(in the rows, 128 means zero)
Each path below is one point turned by a fixed rotation once a step. After each direction that follows a path, write how fast that rotation turns it, in degrees per step (0 if it stays still).
Each turn is a multiple of 5 degrees from 10 to 175, or 0.
Each row of a path follows its step; steps can be skipped.
Path 1:
step 1: [137 137 137 126 120 131 134 125 125 139 131 123 122 132 130 129 130 131
 125 127 124 133 138 126 128 128 126 113 133 127 126 129 142 132 122 127
 121 133 125 125 122 113 128 127 123 124 130 117 126 121 132 128 140 133
 122 131 127 126 128 132 134 133 134 125 132 128 112 143 125 122 120 118
 127 121 132 118 132 129]
step 7: [122 131 118 130 135 128 117 130 128 146 123 114 118 128 129 137 138 130
 134 134 131 122 128 129 127 140 127 130 130 125 127 122 135 118 137 121
 125 132 116 133 128 131 133 136 131 129 120 127 125 137 131 126 128 120
 131 125 120 136 124 125 127 128 126 132 132 137 112 131 130 133 119 128
 123 122 134 123 132 137]
step 10: [129 133 129 149 118 116 127 136 128 137 135 132 122 141 136 123 136 131
 131 126 133 137 129 126 120 128 139 134 122 132 129 133 137 129 112 131
 129 132 125 130 130 125 126 130 129 133 116 128 133 123 128 125 130 127
 131 125 128 109 137 130 127 128 126 126 120 125 136 135 128 125 127 121
 133 137 129 130 126 128]
step 13: [133 133 133 124 131 123 129 125 131 137 126 124 125 127 120 122 127 129
 124 139 120 118 133 118 134 130 114 131 110 126 137 116 132 126 131 132
 132 125 117 121 126 124 135 127 130 135 138 117 138 122 121 127 137 129
 128 128 131 134 127 137 125 135 126 135 132 132 120 135 118 125 135 125
 127 133 123 132 132 130]
step 15: [124 120 126 135 128 127 126 131 136 143 126 122 131 127 123 124 123 136
 125 132 119 123 126 143 124 120 134 136 127 130 128 125 131 133 112 130
 121 123 136 126 125 133 132 129 134 140 126 119 130 132 129 131 140 130
 125 116 123 136 123 132 118 131 127 125 130 122 122 132 117 122 123 138
 118 140 129 126 126 124]
step 25: [120 129 132 130 118 121 128 128 120 117 131 126 115 133 125 131 131 130
 132 127 132 124 119 125 126 128 118 142 121 129 125 120 126 124 137 124
 134 128 117 128 127 140 136 127 131 134 126 123 128 125 130 124 121 126
 125 128 123 139 130 138 132 120 121 138 131 123 141 119 122 122 141 129
 124 136 120 122 135 121]
step 26: [121 129 118 117 129 124 129 125 139 134 130 128 131 127 136 125 122 126
 137 124 129 123 140 123 126 123 125 128 127 145 128 122 129 129 131 128
 112 126 119 128 122 126 124 127 127 133 133 125 129 128 131 115 131 141
 126 135 117 128 132 132 138 141 140 128 131 131 126 130 117 119 133 136
 122 126 131 122 128 135]
step 29: [137 128 125 129 136 129 129 128 132 124 136 132 141 133 117 136 122 126
 126 122 127 136 133 133 129 129 128 124 141 129 123 131 133 120 123 123
 132 128 131 132 133 123 112 122 138 132 131 112 123 121 123 133 126 117
 135 124 130 131 130 141 130 116 138 121 127 128 133 135 125 124 127 119
 133 137 122 125 132 122]
step 31: [139 145 124 124 128 123 136 121 123 120 136 137 131 133 129 119 138 120
 134 123 122 134 125 133 120 121 125 132 133 134 132 129 133 134 126 135
 134 129 134 131 132 129 123 120 128 138 128 119 127 118 128 122 132 143
 133 136 126 121 132 133 128 127 122 127 135 132 136 124 121 139 126 122
 122 130 130 122 136 126]
Speeds:
[126 131 128 128 126 129 127 128 127 126 129 128 127 130 128 127 127 129
 129 128 128 129 127 128 127 126 132 130 129 128 128 129 128 128 129 127
 129 128 129 128 132 129 127 127 129 132 129 129 128 125 129 128 129 131
 125 128 127 128 127 127 130 129 129 128 128 127 127 128 130 124 128 131
 126 130 129 128 128 129] -> 70
[125 130 128 125 129 132 129 131 129 129 128 126 128 129 131 129 127 127
 129 126 129 128 128 127 127 129 126 130 128 127 128 129 128 126 130 130
 127 127 129 129 128 129 130 127 128 130 125 129 128 127 126 126 128 128
 126 126 128 128 127 127 127 127 125 125 127 127 129 130 130 131 126 127
 129 125 127 129 127 127] -> 25
[127 128 126 126 128 129 127 129 128 127 126 128 129 127 125 127 129 126
 127 128 129 127 126 127 130 132 129 128 128 126 126 126 128 127 125 128
 129 127 129 127 129 127 128 130 127 133 127 128 129 128 130 127 131 131
 129 129 131 128 128 127 125 129 127 128 129 129 129 125 126 126 127 128
 128 127 126 127 129 128] -> 40
[127 129 129 126 127 127 128 131 126 129 128 130 129 128 127 129 129 128
 131 129 126 130 130 128 128 127 128 127 127 127 129 129 129 126 129 127
 127 126 128 129 131 127 126 129 127 128 127 128 129 128 129 131 127 128
 129 125 130 124 126 128 127 128 130 126 129 131 130 126 129 130 129 125
 126 128 130 124 127 129] -> 35
[129 129 126 127 129 127 128 129 126 127 130 125 130 128 127 126 128 126
 128 130 130 127 128 128 129 129 131 127 127 125 126 129 127 129 128 128
 129 132 129 128 125 128 128 128 128 127 130 130 128 131 128 128 130 128
 127 128 126 127 128 128 130 126 127 125 128 128 127 125 131 131 127 128
 125 130 131 129 128 129] -> 25
Path 2:
step 6: [127 119 126 111 129 123 128 124 116 121 130 137 120 128 132 125 123 123
 128 123 132 125 139 131 135 125 129 127 126 132 123 125 136 124 128 143
 125 125 124 131 129 137 135 118 127 115 130 129 133 126 129 126 129 118
 118 130 120 127 115 125 126 131 132 120 122 131 124 116 123 122 137 116
 128 126 120 126 121 145]
step 10: [125 141 134 131 136 131 122 124 123 115 136 132 138 129 128 129 119 133
 127 129 118 132 126 130 130 130 124 129 122 129 138 129 128 129 125 133
 123 132 131 133 121 136 135 128 123 133 134 120 122 129 134 128 136 130
 129 117 126 128 121 124 134 118 123 121 128 110 131 121 115 130 116 110
 131 128 124 124 126 137]
step 12: [130 133 124 132 130 135 122 136 129 131 132 127 119 139 137 130 134 128
 135 119 126 131 126 136 133 138 126 123 131 121 131 135 120 122 119 124
 137 126 135 124 134 135 125 138 114 117 124 127 136 131 131 129 125 141
 138 142 127 130 111 125 132 131 130 126 127 137 121 123 132 124 128 128
 132 129 118 133 124 122]
step 13: [140 141 128 134 129 126 136 132 125 126 134 126 125 142 135 129 128 119
 128 115 128 125 126 136 137 134 127 133 131 131 133 126 133 122 115 124
 132 126 138 130 127 122 128 132 128 122 138 121 131 125 128 128 127 134
 112 130 117 123 122 123 133 130 127 125 144 126 122 137 139 131 134 129
 130 125 131 139 127 125]
step 21: [132 132 132 136 142 121 125 129 128 137 130 134 134 142 131 125 115 124
 128 121 127 129 134 134 128 121 119 135 120 127 130 133 127 123 134 115
 125 132 127 142 123 130 130 126 135 122 138 121 137 134 130 125 129 135
 140 131 135 115 134 130 127 134 123 129 136 114 129 116 130 122 119 126
 127 130 127 129 124 123]
step 23: [128 123 135 133 123 126 127 135 128 117 131 133 129 137 127 118 140 132
 138 128 129 138 116 127 130 117 129 122 127 125 136 127 132 130 121 129
 130 126 135 117 131 131 141 129 124 123 132 135 121 146 126 127 127 130
 121 127 128 124 111 123 128 122 121 122 124 126 124 125 114 115 129 133
 127 129 123 129 129 122]
step 27: [128 125 130 121 119 128 127 126 124 131 126 135 136 131 118 121 139 135
 122 129 128 125 132 126 128 125 137 134 118 121 117 134 126 131 129 134
 118 130 131 128 137 119 125 129 128 129 122 137 132 141 125 128 122 129
 142 122 116 129 124 117 133 128 115 119 136 123 127 132 126 126 124 114
 129 131 137 124 115 131]
step 34: [138 122 136 127 124 134 134 132 127 124 140 136 133 123 132 113 117 119
 138 121 130 124 125 136 131 116 133 133 128 129 123 115 129 132 128 124
 131 119 124 123 117 122 127 132 127 127 135 137 121 141 121 124 132 134
 131 143 131 117 122 125 126 131 133 124 122 122 128 124 136 128 124 131
 123 129 126 117 126 130]
step 35: [134 133 119 127 126 136 122 136 134 123 135 117 128 129 125 122 129 132
 135 132 131 128 128 131 127 119 124 132 123 133 119 117 125 130 120 134
 114 123 131 120 125 125 135 133 118 121 121 135 139 141 114 124 125 132
 126 140 129 123 121 126 125 133 124 122 122 140 122 135 123 134 132 128
 132 138 124 119 128 124]
Speeds:
[126 127 126 129 129 127 129 129 128 131 128 125 127 127 127 128 129 128
 129 128 127 127 125 127 129 123 129 129 127 130 128 128 127 130 129 125
 128 128 127 131 128 130 128 128 128 127 127 127 128 130 129 126 129 125
 125 127 129 127 128 129 124 130 129 128 125 127 126 128 129 126 128 128
 128 131 128 128 129 127] -> 20
[127 129 126 130 126 130 131 130 128 129 126 127 127 127 128 129 125 129
 131 127 129 129 128 128 129 128 126 130 128 127 129 129 125 127 131 129
 129 127 128 129 128 129 130 127 129 128 128 126 127 128 128 129 127 129
 128 128 125 127 131 127 128 129 130 130 131 129 129 126 132 127 129 127
 129 126 127 132 128 127] -> 90
[127 131 129 129 125 129 127 127 129 130 127 131 126 129 124 127 128 131
 131 126 127 127 127 128 129 130 129 128 130 130 127 130 128 128 127 128
 126 127 125 127 127 129 128 130 129 127 127 128 129 127 129 126 127 126
 129 128 129 126 128 128 130 127 126 129 126 130 126 126 126 129 127 125
 131 129 128 128 128 128] -> 170
[126 128 126 130 130 127 126 128 127 129 129 127 128 126 129 128 128 126
 131 127 127 130 128 128 128 129 126 129 131 128 128 125 126 129 128 129
 127 129 128 125 129 128 131 128 128 131 129 128 128 127 126 128 129 127
 126 130 127 129 123 125 127 128 128 128 126 131 129 126 127 126 127 129
 130 129 129 128 127 129] -> 60
Path 3:
step 0: [115 121 131 138 130 132 139 136 132 138 143 128 142 124 129 113 131 115
 133 135 131 126 121 128 134 122 130 126 126 118 141 118 130 126 133 141
 137 125 123 126 128 131 127 132 124 128 136 129 132 128 127 119 117 128
 125 134 130 137 125 133 126 118 131 127 134 128 138 132 133 130 138 133
 122 135 126 123 128 132]
step 4: [113 136 122 128 132 126 135 121 125 121 128 130 123 133 135 124 138 125
 119 130 141 122 130 130 111 129 120 135 133 145 127 128 128 128 121 138
 123 121 123 123 140 124 127 129 121 116 134 125 122 134 124 125 127 132
 117 134 129 128 130 133 125 119 120 130 129 120 116 141 127 134 129 137
 131 124 133 124 126 130]
step 5: [131 129 135 131 121 152 140 116 133 130 129 129 131 128 124 133 129 126
 128 128 119 128 118 124 138 121 126 123 121 126 136 119 118 133 113 126
 132 128 131 137 133 139 131 133 135 135 135 124 129 116 123 128 127 129
 132 142 124 133 126 129 131 128 121 124 119 123 137 126 133 138 128 128
 137 123 128 136 137 124]
step 8: [134 134 134 121 129 125 129 124 136 130 128 121 127 131 131 117 125 130
 137 127 133 128 130 139 122 127 127 131 127 122 132 131 126 128 137 127
 121 128 118 122 114 131 136 126 124 124 124 129 130 129 129 135 148 132
 126 129 143 147 129 129 120 119 125 125 132 135 130 130 145 142 119 130
 138 124 123 126 124 136]
step 10: [126 133 128 137 119 138 130 127 136 136 124 130 128 128 121 127 118 136
 127 123 127 123 126 118 127 124 123 140 123 137 114 136 131 124 125 140
 141 128 129 125 131 136 119 130 127 133 142 127 124 134 132 122 116 131
 117 131 135 123 123 137 122 125 122 121 135 132 138 127 120 136 129 139
 135 123 119 136 121 132]
step 12: [131 127 127 129 126 124 135 130 132 134 144 131 122 122 141 121 131 121
 137 127 130 130 127 128 130 137 126 128 130 125 129 129 130 127 135 142
 122 135 115 132 128 130 128 131 124 129 127 135 130 136 123 127 130 124
 122 127 134 107 142 123 121 137 125 135 132 135 129 128 141 105 131 130
 121 121 127 128 125 130]
step 18: [120 126 134 133 129 132 122 122 127 130 126 134 124 124 129 125 140 122
 125 129 125 139 126 133 135 120 132 125 123 134 144 134 133 124 134 128
 116 133 133 127 130 129 115 130 127 130 123 121 125 137 132 135 135 133
 120 130 135 129 132 125 121 111 124 135 132 129 127 136 134 129 141 140
 125 110 122 125 141 135]
step 28: [140 121 126 136 124 142 128 129 125 140 118 120 126 125 108 128 136 135
 125 136 133 135 117 128 134 132 125 130 117 122 124 127 135 122 124 128
 121 131 126 126 124 129 121 135 131 131 128 138 128 138 120 137 130 135
 129 131 120 117 120 117 119 124 128 132 125 136 130 125 116 131 124 126
 129 125 128 133 134 138]
step 38: [138 131 125 121 122 134 118 130 131 125 115 126 116 133 130 130 119 131
 133 125 121 123 126 128 132 124 125 135 114 113 123 121 123 132 132 129
 134 129 123 136 127 127 123 138 127 129 116 128 131 127 133 130 148 131
 142 127 120 127 136 119 132 133 119 130 127 140 130 129 128 115 123 129
 135 120 123 126 124 125]
Speeds:
[127 129 127 130 126 126 128 130 129 129 125 130 128 127 125 127 128 130
 129 128 131 129 127 129 129 128 131 129 127 130 126 129 127 129 125 126
 128 128 126 126 127 129 129 128 131 125 131 126 128 129 129 128 129 127
 128 127 130 129 128 127 128 128 128 131 130 128 129 128 128 129 127 125
 127 129 128 129 128 127] -> 55
[128 130 130 128 125 128 129 130 125 130 126 129 127 126 128 129 129 128
 126 131 127 131 129 125 127 129 130 127 128 129 130 131 128 130 128 128
 128 127 127 126 127 126 128 129 124 128 126 127 129 127 128 131 129 131
 128 128 128 128 128 126 126 128 128 127 127 130 128 129 129 127 126 126
 127 127 127 129 126 129] -> 70
[128 124 126 128 127 127 129 126 128 130 129 129 128 129 127 128 128 131
 132 128 128 128 127 126 125 129 126 127 128 128 127 127 130 127 127 126
 125 126 127 126 127 125 128 130 125 128 126 130 129 127 129 128 129 127
 129 128 128 127 127 131 126 130 129 129 129 127 129 127 127 127 127 129
 129 129 129 128 130 129] -> 85
Path 4:
step 5: [122 124 122 135 122 120 132 132 121 135 131 133 128 136 121 130 142 125
 118 141 133 136 129 134 126 132 144 120 123 133 123 134 121 129 122 119
 133 137 139 119 124 129 133 140 114 127 136 122 132 138 137 122 121 126
 120 124 132 129 126 124 144 128 130 132 123 138 130 130 136 135 134 137
 121 130 132 137 134 116]
step 9: [129 136 124 132 138 126 131 146 123 111 129 126 130 123 117 144 135 127
 133 116 115 130 127 139 131 125 126 116 119 140 131 121 127 123 124 129
 123 131 133 129 129 129 133 134 131 128 140 125 118 132 125 140 121 120
 119 127 127 131 125 123 131 128 137 124 110 116 124 127 133 134 135 127
 133 124 128 124 133 119]
step 12: [133 127 125 135 133 134 129 132 115 128 129 133 121 126 131 125 135 133
 127 112 129 128 126 145 132 126 121 119 135 135 129 132 124 134 134 134
 129 137 129 131 127 129 132 138 120 124 132 119 113 132 132 132 134 118
 114 125 120 138 122 137 136 129 119 135 115 131 125 121 120 136 138 124
 127 129 144 121 128 119]
step 16: [116 139 116 121 132 116 126 134 133 125 126 129 133 120 117 127 128 116
 138 121 131 129 140 130 134 129 132 127 130 128 130 139 138 140 121 134
 125 139 129 124 122 134 127 134 119 128 136 122 129 134 144 125 131 127
 123 124 138 132 132 134 127 120 132 134 124 134 126 121 140 131 146 135
 118 129 117 128 123 126]
step 17: [130 146 119 133 133 129 132 142 127 125 132 128 128 136 118 142 134 114
 130 124 118 117 134 137 131 130 120 122 142 130 125 120 124 129 126 133
 116 141 136 138 131 135 129 139 121 127 127 128 125 124 134 129 133 130
 125 131 133 136 118 122 131 136 130 133 129 126 123 115 126 135 137 130
 130 129 138 128 141 128]
step 19: [133 141 128 123 124 123 117 140 124 127 133 136 129 136 113 129 129 120
 126 146 129 134 132 141 129 132 129 119 126 139 130 130 136 133 122 124
 123 140 135 138 124 143 125 136 113 121 132 126 135 122 133 128 134 126
 127 126 117 128 131 127 128 129 122 140 134 137 131 116 128 128 137 132
 123 126 129 128 129 119]
step 20: [138 144 119 132 131 132 124 135 131 126 133 121 129 129 120 122 129 129
 123 116 130 132 132 141 124 118 127 110 126 123 134 123 120 135 122 119
 139 137 129 132 138 127 122 144 126 130 129 117 125 124 129 132 129 130
 125 134 120 141 115 132 138 135 124 128 121 130 133 123 126 131 142 119
 133 130 128 134 131 133]
step 34: [138 140 124 123 136 128 135 137 134 130 134 125 128 117 123 122 129 127
 128 115 122 132 129 132 118 120 132 119 123 133 134 125 130 130 130 132
 125 138 127 124 131 131 120 134 120 117 141 130 121 139 129 129 142 111
 123 126 139 133 115 132 131 128 133 124 128 138 131 121 127 124 134 124
 131 121 124 133 148 126]
step 36: [128 146 124 120 132 129 138 146 126 126 141 129 134 130 117 133 133 121
 125 130 118 131 133 123 128 130 131 123 129 131 133 124 125 139 123 127
 125 131 132 122 134 125 113 143 130 128 125 123 132 127 119 131 122 127
 119 122 130 132 121 126 145 135 133 126 122 132 126 116 140 128 137 129
 119 127 130 136 139 118]
Speeds:
[130 130 129 126 127 126 131 131 129 127 129 129 127 128 128 130 128 128
 129 124 127 127 129 130 129 128 131 129 131 127 126 128 131 128 124 129
 128 129 128 128 129 127 129 126 128 128 129 129 129 127 128 126 127 128
 130 128 127 128 127 127 129 129 132 129 128 129 127 128 128 125 125 129
 126 127 126 127 129 129] -> 40
[126 130 128 129 129 128 127 132 127 126 127 128 127 129 128 129 127 130
 129 129 126 130 127 128 129 127 126 130 126 127 128 127 129 129 128 129
 128 129 128 127 129 128 130 128 127 128 127 130 127 126 130 125 127 129
 127 132 128 124 129 128 127 130 128 131 128 126 132 127 128 128 129 128
 126 130 128 126 128 128] -> 135
